Rows are one point carried round by a steady rotation, each followed by how many steps it has turned.
The counts run from 0 to 175.
0.88 2.63 -0.03 0.78 1.19 0.48 1.88 1.08 -2.44 -0.53 2.18 -1.43 1.64
 -0.04 -1.34 -0.20 -1.37 0.12 1.97 -1.87 -0.25 -0.59 0.76 0.08 -0.21
 -2.66 -0.47 -2.19 -1.84 -2.88 4.42 0.63 0.69
56
-0.09 0.62 0.92 1.93 -0.26 -2.45 2.01 -1.06 -0.56 1.34 4.12 -0.68 0.47
 -0.95 -0.03 1.33 -1.40 -0.13 -0.10 -0.84 -2.27 -0.87 1.35 2.16 -1.45
 -2.03 1.06 0.00 -0.92 -0.49 2.62 3.03 0.99
61
0.72 0.37 -1.72 0.65 1.87 1.31 1.25 -1.33 -1.90 -0.55 3.06 -0.07 0.01
 -0.53 -0.42 0.46 1.05 2.62 0.46 -1.81 -1.83 0.47 2.77 -0.96 1.58 -3.46
 2.01 0.49 -0.29 2.90 1.64 1.43 -0.70
85
0.07 2.42 -1.33 0.51 0.03 -0.19 1.79 1.17 -2.34 -0.45 2.05 -1.79 0.73
 -0.34 -1.31 -0.89 -1.34 -0.32 1.53 -1.79 -0.17 -0.43 0.71 -1.05 0.34
 -2.61 -0.53 -0.64 -1.71 -2.82 4.50 2.27 1.09
55
-1.32 1.09 2.03 0.42 -0.97 0.33 0.44 -0.65 0.99 -0.02 3.95 -1.05 -0.06
 -0.14 -0.19 -1.29 -2.24 1.56 -0.01 -1.04 -2.03 -0.10 3.43 0.85 1.01
 -3.78 -0.62 -1.07 -2.37 1.63 2.19 0.34 -1.14
80
1.79 0.06 0.39 -2.73 0.53 1.29 -1.02 -0.02 -0.66 0.39 0.60 -1.31 1.20
 1.19 -0.19 -0.05 -1.31 1.96 1.10 -1.33 -1.01 0.19 1.75 -0.87 1.76 -4.27
 0.98 -2.26 -1.23 -1.13 3.10 0.58 -3.24
2
-0.08 -0.82 -1.86 -2.06 -1.23 -0.32 -0.06 -1.39 -1.06 0.50 1.45 -0.87
 0.11 1.24 1.11 -0.57 0.05 1.16 -0.28 -1.87 -0.98 -0.33 1.43 -1.34 2.28
 -3.57 4.19 0.50 -1.14 0.68 2.78 2.51 -1.93
9
0.17 1.47 -0.88 0.26 -0.28 1.09 1.27 -0.47 -0.39 -1.89 0.84 -1.32 0.10
 3.00 -0.44 0.07 0.00 1.71 -0.08 0.13 -2.45 -0.04 2.86 0.71 -0.12 -0.19
 2.31 1.53 -2.12 -0.09 3.94 3.57 -0.56
151
1.60 -0.24 -1.40 -0.60 -1.31 1.20 -0.13 3.17 -0.23 0.95 0.33 -2.26 0.82
 0.75 -0.94 -0.08 -0.52 1.12 2.02 -2.05 -2.15 0.05 1.33 -1.88 1.95 -2.58
 1.46 0.25 1.68 -1.44 3.19 0.52 -2.76
109
-0.03 0.04 1.55 0.85 -2.18 0.49 1.82 0.90 -0.98 -1.32 1.02 0.68 1.20
 -0.34 -1.48 1.37 -2.60 0.48 0.03 -0.90 -2.70 2.68 0.07 1.19 -0.34 -1.05
 2.87 -0.73 -0.13 -1.43 5.08 -1.22 -1.79
38
0.60 0.49 -0.86 -0.75 0.30 0.87 1.48 -1.20 -0.47 -1.47 0.93 -0.54 0.57
 2.15 -0.09 1.53 -0.14 1.93 -0.24 -0.18 -2.03 0.03 2.60 0.68 -0.57 -0.63
 2.59 1.83 -2.08 1.82 4.00 3.38 0.26
150
-0.62 0.04 -0.01 2.76 -1.54 -1.52 3.97 0.16 -0.87 0.24 2.98 -0.03 -0.13
 -0.13 -0.65 -0.61 -0.97 0.15 -0.83 -0.98 -2.56 0.77 3.68 2.37 -0.88
 -1.18 1.81 -0.18 -0.30 1.11 3.32 0.61 1.20
169
0.22 1.56 -1.46 0.57 -0.58 -1.28 1.77 0.20 -2.67 0.18 2.16 -2.04 0.18
 0.02 -0.90 -0.60 -0.44 -0.19 0.70 -1.77 -0.41 -0.38 1.56 -0.93 0.21
 -2.54 -0.05 1.13 -1.27 -2.80 4.43 3.18 1.10
54
-0.55 -1.18 0.63 -0.77 -0.25 -0.12 0.89 -1.87 1.50 0.10 1.46 0.04 0.84
 1.50 0.35 1.16 -1.04 1.88 -1.47 -0.45 -2.05 -1.68 2.04 2.26 0.11 -2.97
 3.49 -2.02 -1.08 0.96 3.08 0.66 -3.14
6
0.93 -0.25 -0.24 -1.82 -0.62 0.31 1.44 -1.33 -0.07 -0.54 0.08 -0.16 2.03
 1.96 1.35 -0.01 0.27 2.41 0.00 0.35 -2.66 -0.66 3.61 0.88 1.69 -2.55
 1.27 -3.68 -1.66 -0.77 3.42 -1.68 -1.12
14
-0.18 -1.16 -0.80 -0.94 -0.87 -1.06 2.09 -1.35 -1.06 0.75 1.33 -0.96
 1.06 0.60 0.19 0.62 -0.28 0.23 -0.22 -2.01 -1.02 -1.22 -0.97 0.05 0.41
 -2.66 5.10 -1.05 0.40 -2.53 3.64 2.10 -1.69
127
1.12 0.60 1.30 1.26 -0.54 -2.91 2.18 -1.69 -0.93 1.78 3.69 0.07 0.33
 -1.03 -0.22 1.54 -1.25 0.62 -0.06 -0.58 -2.36 -0.15 1.98 2.23 -1.30
 -2.64 -0.25 -0.61 -0.55 -0.90 2.97 1.80 0.79
60
0.07 0.19 -0.97 0.93 -1.54 -0.69 2.74 -1.89 -2.03 -0.73 2.01 0.19 -0.77
 0.80 -0.19 -0.65 0.47 2.01 -0.72 -0.20 -2.77 1.87 3.69 0.47 0.19 -1.10
 3.07 1.72 -0.83 0.42 2.89 2.37 0.11
160
0.50 -1.76 0.17 -0.21 -1.90 -0.88 1.46 -0.05 0.80 1.54 1.13 -0.41 -0.60
 0.26 -0.64 1.69 -0.02 1.07 -1.82 -1.13 -3.44 -0.92 1.82 1.20 -0.42
 -2.33 2.85 0.09 1.69 -1.21 3.26 0.71 -3.59
115
-0.13 -0.52 -0.92 2.88 -0.94 -0.02 2.97 1.20 -2.54 0.69 2.79 -0.96 -0.20
 -0.05 -1.19 -1.73 -0.97 0.75 0.66 -1.29 -2.11 0.98 2.13 0.53 0.75 -0.44
 3.79 0.83 0.37 -0.75 2.88 1.96 0.30
171
0.53 2.07 1.23 -1.22 -1.49 0.34 0.84 -0.58 -1.13 -2.14 1.12 -0.71 1.31
 0.74 -0.74 -0.84 -2.71 0.90 1.08 -1.09 -1.58 3.76 2.22 0.08 0.23 -2.28
 0.24 -0.77 -2.94 0.31 4.20 -0.62 -0.53
155
2.34 1.30 -1.41 1.52 0.72 0.33 1.98 3.06 -3.31 -0.24 1.91 -1.18 0.94
 -0.47 -1.76 -0.35 -0.80 0.81 2.40 -1.85 -1.50 1.68 2.58 -0.50 0.75
 -2.55 -0.42 -0.01 -0.32 -0.48 3.51 0.63 0.97
174
0.35 -1.18 0.57 -0.06 -0.80 -0.31 1.28 0.42 1.19 0.52 0.54 -0.39 0.29
 0.17 -1.24 1.81 -0.53 1.46 -1.54 -0.96 -3.88 -1.11 1.90 1.84 -0.89
 -2.31 2.28 -1.33 1.93 -0.51 3.55 -0.35 -3.72
114
0.05 1.70 1.63 -0.16 -0.09 0.48 0.32 -1.25 0.71 0.58 3.25 -1.76 -0.09
 -0.08 0.09 -0.66 -1.21 2.23 0.22 -0.36 -2.67 0.16 4.20 0.26 1.42 -4.21
 -1.46 -0.76 -2.52 0.75 1.97 0.73 -1.23
79
0.32 -1.49 -1.47 1.52 0.58 1.38 2.65 0.20 -0.24 -0.34 3.03 0.03 1.17
 -0.91 -0.34 1.03 0.08 1.48 0.26 -1.68 -2.53 -0.33 1.67 1.22 0.98 -2.69
 3.20 -1.42 1.17 3.75 2.40 -0.47 -0.71
94
1.15 0.09 0.92 -3.21 0.28 0.11 -0.23 -0.58 0.60 -0.12 0.94 0.06 1.15
 0.52 0.57 1.54 -1.11 1.88 -0.52 -0.89 -1.37 -0.43 2.36 1.03 -0.07 -4.14
 0.11 -2.58 -1.43 1.46 3.71 -0.42 -2.65
4
-0.44 -1.71 -0.57 -0.95 -1.67 -0.65 0.02 -1.99 -0.27 0.68 1.99 0.01
 -0.06 1.47 1.01 -0.26 -0.43 1.53 -1.00 -1.02 -1.90 -0.54 1.68 0.09 1.63
 -2.66 4.76 0.03 -0.87 0.10 2.34 3.06 -2.87
8
-0.47 1.69 1.32 -0.77 -1.17 0.62 1.76 -0.72 -1.19 -2.40 1.61 0.85 1.60
 0.11 -0.98 0.05 -2.47 1.36 0.21 -0.73 -1.37 3.16 1.95 1.23 -0.73 -2.06
 1.13 -1.40 -2.22 1.19 4.41 -1.14 -0.31
156
-0.85 -1.49 -0.66 -1.12 -3.38 -1.36 1.48 -1.46 0.45 -0.09 1.80 -0.73
 1.23 1.19 1.81 0.02 -1.93 -0.04 -0.59 -1.00 -1.89 -0.23 1.84 0.86 0.69
 -2.49 3.50 -0.97 -1.69 1.88 3.46 0.19 -0.38
17
0.51 1.02 -1.43 0.97 -0.91 -1.48 2.31 -0.97 -2.60 1.22 2.33 -1.42 -0.78
 -0.06 -0.34 -0.14 0.57 0.26 0.29 -1.12 -1.67 -0.74 1.57 -0.61 0.15
 -2.10 1.47 1.06 -0.06 -2.97 3.62 3.77 0.47
53
0.38 1.49 0.82 -0.08 -0.89 -1.39 2.78 -0.51 -1.69 -1.07 1.34 0.81 0.86
 -1.30 -1.22 1.38 -1.44 0.43 -0.46 -1.76 -1.15 1.64 0.77 0.89 -1.83
 -3.11 -0.18 -1.21 -0.38 -1.39 5.23 -0.81 -0.48
48
-0.35 1.21 1.63 0.71 -0.32 0.77 2.63 -1.33 -0.90 -2.36 1.32 1.02 1.43
 0.15 -1.28 0.52 -1.84 1.84 -0.24 -0.50 -1.84 2.37 2.45 1.80 -0.92 -1.22
 2.34 -1.40 -1.81 1.24 4.18 -1.27 -0.51
157
1.25 -1.90 -1.56 0.50 -1.02 -0.67 1.62 1.64 0.97 1.06 1.70 -0.54 0.28
 -0.64 -0.21 2.32 -0.14 0.66 -0.20 -1.29 -3.34 -0.46 2.41 1.12 -0.75
 -2.54 1.86 0.90 1.99 2.93 2.93 0.93 -1.41
105
-0.67 1.60 -2.03 0.81 -1.07 0.23 2.33 0.88 -1.92 -1.36 1.88 -1.53 -0.64
 1.21 -1.03 -1.74 -0.58 0.70 0.30 -1.27 -1.07 1.62 3.19 -0.69 1.07 -1.53
 1.62 1.41 -1.78 0.62 3.95 2.37 0.93
162
3.21 1.24 -1.07 -1.60 0.31 0.00 0.84 -1.16 -0.48 -0.35 0.55 -1.36 1.42
 2.86 0.72 1.53 0.50 1.77 1.65 0.57 -2.82 -0.33 2.71 0.50 0.41 -1.35
 1.05 0.82 -1.66 -1.31 3.47 2.82 0.07
141
